(in the rows, 128 means zero)
One turn moves every row onto another: examples first, then more rows asked:
j_450: [132 101 149 116 127 137 158 163 109 103 142 131 122 116 155 135 134 133
 146 143]
j_769: [143 118 142 124 115 154 122 127 101  96 118 134 132  97 115 124 128 106
 125 157]
j_570: [120 151 114 127 136 113 136 172 120 123 110 117 143 128 142 144 126  88
 123 132]
j_640: [137 170 170 129 116 110 142 125 121 132 155 136 143 122 124 111 115 119
 131 124]
j_938: [146 140 109 136 140 127 104 146 138 119 104 153 125 135 106 157 131 148
 117 134]
j_374: [153  97 143 146 126 141 124 123  96 139 126 161 104 136 121 119 101 114
 110 101]
j_886: [135 146 107  99 132 143 137 131 122 123 124 130 121  84 150 104  96 121
 163 102]
j_284: [130 127 115 165 128 126 123 138 143 118  88 122 158 140 144 141 119 135
 137 133]
j_701: [113 118 126 156 122 153 162 138 139 117 147 117  96 122 130 130  89 146
 152 118]
j_114: [ 99 134 148 150 147 144 130 142 147 140 140 127 143 140  87 116 124 135
 141 135]
j_875: [138 130 115 104 116 124 150 142 132 172 107 123 113  97 117 101 130 114
 167 124]
j_11: [158 157 134 138 131 142 129 138 149 146 124 143  95 126 107 143  79 127
 141 138]
j_496: [145 104 143 126 109 104 134 159 118 161 153 144 148 120 124 132 102 133
 153 134]
j_726: [100 129 134 138  97 150 144 136 105 146 120 152 120 139  89 126 131 137
 157 114]
j_955: [123  92 113 131 113 122 138 105 122 125 146 119  90 126 130 147 127 128
 137 145]
j_607: [126 135 114  97 129 146 135 131 123 160 117 133 135 133 122 123 164 135
 147 158]
j_846: [139 173 116 124 146 145 140 112 129 140 121 133 124 105 145 126 116 148
 120  90]
j_883: [140 103 120 136 133 173 140 126 133 130  96 119 143 132 162 128  99 134
 122 108]
j_214: [142 141 119 107 132 111 132 163 141 134 155 122  94 135 126 101 143 116
 150  97]
j_825: [113 124 118 122 139 161 133 162 114 161 138 142 145 122 124 160 137 121
 138 147]
j_810: [153 141 138 119 122 126 187 141 115 123 142 140 127 114 166 112 114 124
 135 131]
j_289: [110 148 150 114 112 142 120 134 125 133 104 119 115 132 127  83 115  90
 114 109]
j_416: [165 110 137 119 129 140 159 177 140 156 138 117 121 152 125 107 132 137
 128 124]
j_302: [157 120 133 123 119 127 136 136 102  94 117 122 129 147 142 111 158 129
 154 109]
j_362: [118 127 102  99 131 137  95 141 135 129 144 114 112 134 153 105 147 134
 142 110]
j_165: [151 130 104 117  98 123 106 124 121 131 100 127 113 134 120 135 132 144
 156  91]
j_576: [122  99 154 141 127 146 163 133 165 151 135 121 121 153 140 121 103 123
 131 125]
j_240: [142 123 142 124 117 163 124 126 107  98 122 128 125 100 119 134 126  98
 120 156]
j_359: [137 148 124 142 151 142 128 109 156 109 130 131 102 120 137 128 108 139
  95 132]
j_217: [159 133 115 124 127 111 109 146 137 140 143 141 134 112  98 106 125 151
 136 159]
j_757: [138 120 136 132 125  91 132 138 127 162 157 142 106 123 160 138 105 108
 140 122]
j_174: [154 102 143 148 117 142 131 134 100 136 132 161 103 144 111 117 105 114
 110 101]
j_115: [148 113 155 118 160 130 130 125 160 129 103 121 117 121 151 100 120 148
 125 116]
j_751: [111 161 143 127 143 125  95 133 138 145 130 125 148 153 127 110 120 113
 142 142]
j_490: [133 113  99 132 111 172 141 160 151 123 101 155 138 101 131 111 115 130
 150 120]
j_467: [104 143 142 121 111 144 113 143 128 127 105 125 116 130 131  84 111  92
 108 108]
j_345: [137 129 110 122 101 137 128 122 122 160 137 164 101 122 122 138 132 123
 145  80]
j_37: [117 127 114 114 140 151 119 127 111 161 158 133 146 129 129 107 105 138
 116  85]
j_319: [111 134 112 152 129 140 131 146 136 124 104 134 109  96 121 138  73 114
 144 107]

j_319 -> j_359
j_114 -> j_810
Where do these go?
j_607 -> j_496
j_570 -> j_955
j_490 -> j_11
j_751 -> j_450
j_875 -> j_217
j_240 -> j_374
j_640 -> j_302
j_769 -> j_174
j_938 -> j_576
j_284 -> j_701
j_362 -> j_825

One turn moves every row onto another: examples first, then more rows asked:
j_565: [155 146 163 158 105 101 130 136 136 135  96 140 108 142 166 122 128  97
 131]
j_229: [132 101 157 107 154 128 127 116 140 150 106 102 135 145 124 114 119  88
 125]
j_621: [119 107 139 143 141 131 131 120 133 162  79 122 127 158 148 118 141 102
 141]
j_944: [117 106 147 127 152 135 124 126 135 157  83 127 143 148 127 133 135  94
 132]
j_903: [148 158 141 111 156 106 134 161 144 115 121 142 141 104 133 120  99 108
 132]
j_513: [166 150 183 155 127 113 137 123 141 130  98 142 119 145 147 118 130 102
 148]
j_927: [109 135 119 105 134 136 108 102 164 130 137 115 117 123 132 103 138 163
 129]
j_18: [113 100 134 118 131 118 120 132 130 156  94 109 127 143 144 124 121  84
 113]
j_774: [101 136 141 134 108 132 108 127 118 109 143 128 122 127 102 130 136 153
 121]
j_421: [169 159 148 140 114 100 142 140 143 122 101 146 111 129 162 128 115  96
 139]
j_817: [171 116 121 120 123 126 138 112 140 100 152 119 125 135 159 141 130 133
 146]
j_396: [125 102 135 126 130 117 130 119 132 156  99  98 113 154 156 102 124  94
 124]
j_313: [105 147 133 106 131 131  89 117 154 116 143 131 114 127 112 115 133 159
 132]
j_596: [105 139 120 113 137 142 108 104 162 134 125 129 124 125 129 113 149 168
 136]
j_142: [156 118 106 135 111 124 132 123 133 105 135 134 124 135 169 154 140 135
 143]
j_310: [141 161 136 121 155 110 132 165 141 118 108 154 146 106 135 130 109 112
 137]
j_970: [175 163 159 141 126 107 145 135 148 122 100 149 117 132 153 128 118  99
 149]
j_64: [106 136 147 132 115 135 110 123 121 108 145 126 126 127  97 129 135 154
 125]
j_204: [139 157 128 116 144 102 130 168 138 117 115 146 137 103 143 126 101 107
 125]
j_905: [137 107 156 125 154 132 136 106 139 152  98 103 125 157 138 101 129  99
 143]
j_994: [ 98 135 108 113 124 134 104 111 159 135 127 125 117 123 138 112 145 164
 125]
j_58: [179 159 158 133 121 101 145 133 147 119 110 140 110 130 156 120 110  95
 141]
j_503: [ 99 150 126 114 129 134  88 122 153 120 134 140 116 129 115 121 140 161
 133]
j_371: [105 134 144 130 110 130 109 124 119 107 149 122 121 126 101 126 131 152
 120]
j_536: [166 122 124 134 132 137 138 113 139 104 135 137 135 139 154 154 145 139
 158]
j_673: [100 146 122 109 122 127  87 123 152 119 140 133 111 126 120 119 134 158
 126]
j_153: [169 143 178 142 114 100 135 124 141 127 116 121 106 142 158 105 116  95
 132]

j_396 -> j_621
j_774 -> j_64
j_58 -> j_421
Where do these go?
j_944 -> j_229
j_994 -> j_596
j_310 -> j_903
j_673 -> j_503
j_817 -> j_142
j_153 -> j_565

One turn moves every row onto another: examples first, then more rows asked:
j_910: [122 121 123 111 102 108 144 149 155 110  85 124 127 165 156 128 126 117]
j_566: [ 97 145 148 114 108 134 107 140 144 152  69 114 128 148 150 150 131 143]
j_830: [123 155 151 100 143 137 105  95 112 114 130 128 146 129 168  95 127 136]
j_91: [125 151 145  98 147 146 109  92 118 116 126 130 135 122 170  96 128 139]
j_815: [ 74 164 120 113 140 137 144 141 102 150  92 160 133 114 165 159 122 117]
j_167: [ 75 169 124 116 136 138 145 135 103 146  88 161 132 112 160 163 131 117]
j_436: [120 148 150 106 136 136 117  90 106 112 127 136 145 127 165  89 122 139]
j_849: [124 121 121 107 109  98 143 150 153 107  92 130 142 164 149 130 116 121]
j_724: [113 175 122 111 133  96 141 104 129  92 103 115 145 123 164 116 164 132]
j_208: [108 155 159 117 151 123 114 151 107 103 112 165 125 104 169 142  98 119]
j_119: [ 73 166 121 123 127 140 143 139 103 147  89 160 139 118 169 158 137 112]
j_520: [106 149 149 104 109 131 105 135 146 159  81 115 126 158 145 151 123 135]
j_889: [126 154 147 104 138 138 114  93 112 112 135 133 150 126 168  96 131 139]
j_574: [124 122 121 115 103 102 143 153 156 108  89 125 132 161 160 131 122 122]
j_562: [102 147 154 129 144 119 118 149 101 102 108 168 130 112 178 140  93 122]
j_664: [115 176 119 116 130  86 131 100 130  92 102 122 150 136 167 117 155 129]
j_502: [ 82 169 120 109 133 139 146 134 106 154  97 162 130 119 171 168 124 118]
j_291: [121 121 121 113 110 108 149 158 151 109  93 115 132 162 156 127 131 116]

j_664 -> j_566
j_502 -> j_436
Where do these go?
j_91 -> j_849
j_830 -> j_574
j_815 -> j_889
j_724 -> j_520

